In the data rows, 128 means zero.
Here are some numbered points:
[132, 111, 84, 129, 181, 73, 109, 96, 113] 0
[113, 103, 128, 106, 122, 141, 120, 136, 144] 1
[150, 152, 112, 163, 148, 173, 140, 137, 137] 2
[134, 179, 166, 119, 116, 113, 132, 114, 124] 3
[146, 87, 98, 157, 176, 177, 154, 221, 116] 4
[126, 168, 160, 111, 118, 77, 124, 100, 116] 5
[136, 105, 111, 132, 112, 165, 126, 154, 139] 6
[131, 151, 136, 121, 114, 107, 114, 102, 123] 7
[140, 92, 110, 151, 122, 165, 133, 163, 136] 8
[138, 93, 111, 152, 124, 164, 138, 176, 130] 9
[133, 155, 157, 127, 108, 123, 129, 132, 123] 10
[140, 151, 138, 140, 146, 152, 128, 140, 138] 11
[140, 179, 172, 113, 112, 106, 132, 118, 118] 12
[135, 118, 154, 138, 204, 103, 162, 145, 114] 13
[130, 128, 108, 125, 144, 97, 113, 102, 119] 14
[126, 132, 116, 129, 117, 131, 120, 106, 128] 15
[109, 120, 137, 108, 97, 138, 133, 131, 131] 16
[110, 123, 128, 127, 121, 160, 129, 133, 149] 17
[125, 138, 123, 122, 119, 113, 118, 101, 127] 18
[123, 163, 159, 124, 131, 117, 125, 108, 135] 19
[117, 91, 88, 118, 187, 104, 140, 115, 132] 20
[116, 114, 135, 112, 88, 123, 128, 92, 102] 21
[103, 132, 146, 104, 101, 136, 129, 119, 137] 22
New points follow, each followed by the number of its nearest point above, looking only along the 3 directions in which the numbered points spread most.
[142, 101, 94, 174, 139, 191, 127, 165, 129] 9
[152, 107, 139, 107, 121, 95, 129, 141, 100] 15
[135, 156, 109, 159, 152, 158, 132, 126, 132] 11
[151, 55, 115, 103, 135, 63, 139, 160, 102] 20
[120, 113, 136, 113, 107, 106, 124, 127, 133] 15
[118, 156, 159, 107, 106, 114, 122, 101, 133] 7
[114, 178, 159, 138, 108, 134, 130, 114, 133] 10
[133, 113, 143, 99, 99, 92, 120, 123, 114] 18
[131, 145, 142, 131, 141, 144, 124, 135, 140] 11
[128, 163, 125, 149, 155, 136, 133, 124, 137] 11
[133, 167, 136, 147, 143, 142, 132, 123, 138] 11
[115, 166, 157, 108, 127, 70, 119, 88, 121] 5
[121, 85, 114, 97, 143, 137, 115, 145, 138] 1
[167, 61, 123, 131, 151, 83, 149, 159, 95] 20
[149, 106, 99, 145, 118, 174, 127, 155, 139] 8
[118, 92, 127, 115, 115, 143, 132, 167, 131] 6
[128, 60, 107, 154, 193, 125, 147, 163, 123] 20
